Each row of Y is roughly a mix of the hidden directions of one of 3 groups.
Y, 114 rows:
0:  30  -5  -5  55  14   8   1  -8  15  -5
1:  28  26 -10  39 -30  13 -13   0   7  13
2: -15  -3   9 -41  -5  -9  -5  25 -42   5
3: -35  21 -10 -45 -10   2   1  -5 -26   4
4:  19  13 -12  28   6  33   3 -16  41   7
5:  26  -6 -25  11 -10  46  14  25   2   5
6:  15   2   6  -5   2  28   9  54  21   3
7:  -8 -32  15 -32   3 -38  -5  -2 -25 -10
8:  12  -8   5  21  -4 -39 -27 -25 -27 -16
9:  33   9  14  29   3 -34 -26   9 -20  -8
10:  27   2 -22  28  13  35   7 -11  29  12
11: -40  16   8 -32  24   8  -9 -24 -18   3
12: -18  32 -23 -17 -25 -27   4   1 -32   4
13:  17 -43 -17   4 -33  -3  12 -26  -2  12
14:  31  -7 -20  16  19  38  10  -5  28  14
15: -31 -23  14  19  23 -21  -3 -34  20  -4
16:  22   6 -25  21  -9  41  17  27  11  11
17:  36  -7  -9  54  11  -3  -1   1   4   1
18:  31   0 -29  16  17  42   6  -6  18   7
19:   9  15   4 -13 -22  15  -2  42 -24  32
20:  41   6  -3   7  -8  12   2  50   8   3
21:  25   5 -13  13   7  31 -10  44 -15 -19
22:  -9  -6  -6   3   9   8  52   3  30  26
23:  -2  14  -1  -8   3  33  10  52  19   2
24:  14  -1  19  10   0 -45 -19 -31 -21 -10
25: -19  11  -1  -6 -17 -56  -3 -15 -18  -7
26: -19  17  38 -25   1 -36 -17  -4  14   7
27:  32 -11 -34  32 -11  25  15  16  -5  -1
28: -28   6  16   5 -22 -43 -15  -9 -24 -17
29: -12   1  21  -1 -16 -39 -11  20 -18 -36
30: -32  -6  35 -36  19 -16  -9 -15   7  -2
31:  -4  22 -37 -10 -24  38  15  11 -13   4
32:  34  19 -12  33 -14  29  -4  14  17  15
33:   5  29  -7  43 -17  10  -6 -12  36   1
34: -23  15  12  16 -24 -39 -12  -9 -16 -29
35:  28 -40  17 -33   6  -7   9 -18  17  -9
36:  -4  32  10   2  -8  40  -7  37   9  16
37:  20  12  -3  27   4  35 -19  40  -2  -8
38: -17 -15  -4  55   1 -25  17   7  -8   0
39:  12  15  12 -16 -26   1 -25  39 -31   5
40:  23   7   7 -44   0  33  -1  19  15  18
41:   9  -6  16  -2  -1  24  22  35  42  10
42:  -9 -13 -13  17  25   0  19 -42  32 -10
43:  34   5 -22  29 -29   1   9  31   6   9
44: -27  -4   0  32  -5 -41   3 -23 -10 -21
45:   2  -4   6  -7  32  58   2   1   9   5
46: -24 -10  14 -28   8  34  21  17  29   9
47: -44  16   4 -40  -7 -17  -4 -15 -13  -1
48: -29   1  23 -21 -15 -36  -2  19 -26 -12
49: -45  21 -24  31  -8   0  12  18  -4  -6
50:  28 -12  13  47   8 -20  -2   5  26   0
51: -22 -27  13 -16 -36  11  19 -23   8  24
52:   8   4  -1  10  17  59   6  -1  23   1
53:  17  27 -12  24 -17  40  -1   5  30   6
54:   8  -9  22  20  -5 -50  -9 -24 -15 -10
55:  36   1 -18  52  -6   0   6  13   8   3
56:  14  23  14   5   9   8  22  50  21   9
57: -22 -17 -17 -27  16  20   0 -45   3   0
58:   9  -6  14 -64  -2  -3  -5   9  -7   1
59:   7 -18 -20 -11 -24  -4  -5 -52 -17   7
60:  17 -29 -31   6 -14  -5   8 -44  -7  12
61:  12 -35 -25  -4 -18   1 -10 -44 -14   3
62: -29 -24   3 -22  10 -37  14 -25 -18  -5
63:  10  -2  -8 -23  24  45  16  13  22  18
64:   2 -15  -6 -17  34  34  29  12  26   9
65: -40   2  11 -52  -8   3  -1   3  -1   6
66: -39  13   1 -45 -11 -15   0 -12 -18  -3
67: -40  -7   3 -27  11  17  19 -33  15  10
68:  33 -10 -26  31   6   9  25 -14  26   6
69: -36  -9  13 -25   4 -35  -3 -16 -21 -21
70:  35 -34 -12  -8   7 -13  -6 -41  -5  -3
71:  -2 -22 -13  19  22 -13  19 -41  26 -13
72: -24  27  39  -6   3  -5   5  38  11  -7
73:  35 -36  15 -18   4  11  18  30   4  -9
74:  28  -5 -14  48  -9   8  11  20  23   7
75:  47  -8  -3  12 -32 -24  -1  -1  -5 -24
76:   5  -8  16   8  -8 -44 -21 -30 -22 -19
77: -38  -8  24 -46   7  11  -5  -2  13   5
78: -10 -12  -7  15  25   1  17 -41  37  -8
79: -13 -11   8  -7 -21 -59  -1  -6  -6 -11
80: -37   3  17 -51   0   0  -1  12   1  13
81:  18   0  -9  -2  22  51 -13  29   0   8
82: -22   6  -9  54   8   5  11 -21  19   6
83:  33  -9 -12  47 -13   6   6  17  22   4
84: -11 -12 -13  19  26   3  28 -34  33  -3
85:  11  -7  16   2  -7 -39 -24 -34 -23 -16
86: -28   7  16 -19   3 -45 -13 -25 -14  -8
87:  -3  33  25  16   1  -2   6  50   8   6
88:  33 -22 -15  46  -7 -12  14  11   7  -7
89:  14  13 -43   9   0  36  12  25   6  14
90:  44 -31  14 -26   5  -8  -6 -24   4   0
91: -28  -5 -13 -21  10  39  26   0  24  15
92: -11   6 -24 -15   6  50  10  26  16   8
93:  37   8  14   2 -21  -2  13  46  10   7
94:  -4  18  29 -16   3  10  23  43  25   5
95: -31  15  26 -33 -16 -15 -19  11 -25   1
96:   6  18  10 -12 -13  25 -11  51 -17  15
97: -40   0  17 -48   6  14  -6  -5   5   5
98: -38  34 -12  -7   5 -13 -18 -21 -26  13
99:   1   1   9  -9   1  17  44  24  32  24
100:   6  -3 -13   1   5  -2 -49 -25 -31 -19
101: -10  -1   7  -6  -5  10  50  14  30  25
102:  50   1 -19   6  -1   0  -5  37   0 -17
103:  34  25  -5  24 -34  13 -16  11   2  22
104: -48   3  10 -23  28  21  -2  -2   4  19
105:  21  10 -27  39  -6  30  13  21   9  13
106:   1  10  18 -59  -8  11 -16  -3   2  16
107:  47 -12   3  12 -11 -24 -28   2 -19 -14
108:  13  -7   4 -59  -1   5  -7  15 -22   4
109: -26  -4  23 -20  17 -35 -17 -29 -14  -9
110:  24 -37  11  -1  -6 -26  23 -32  10  11
111:  32 -11 -24  27  21  32  11   3  23   1
112:   5 -18  -7  -6 -15 -10 -36 -39 -28 -14
113:  48 -28 -22  14  -6  -5 -18 -16 -14   2
One row of each group comes first, with its name. Which group is each row after those in?
-22  -9  27 -22  16 -42 -10 -20 -11  -9 -> D
  0   1   7 -31 -17  -2  -6  29 -39  29 -> K
 52  -6 -12  14  -9  -8 -22  23 -13 -12 -> L

 -3  24  15  39  11 -39  -7 -13  17   6 -> D
-36 -23  21 -40  24   0   2 -10  -4  -4 -> D
-33  -3  17 -48  13  11  -8 -20  -7  -7 -> D
 12 -18 -32 -21  22  30  11 -29  11  13 -> L
 21  12   4  37 -18 -40  -8  12 -19  -6 -> L
  5 -20  23 -11  18  43   2   9  35   1 -> D
 32  10 -10  17 -20  15 -19  36 -27   7 -> K
  4   6  18 -29   2  22   4  -9  43  30 -> K
-36  17  26 -35  -3 -25 -14 -15   6   2 -> D
 53   8  -5  32 -18 -14  -1  10   1  -8 -> D
 10 -24  23  -9  17  42   3  12  33   0 -> D
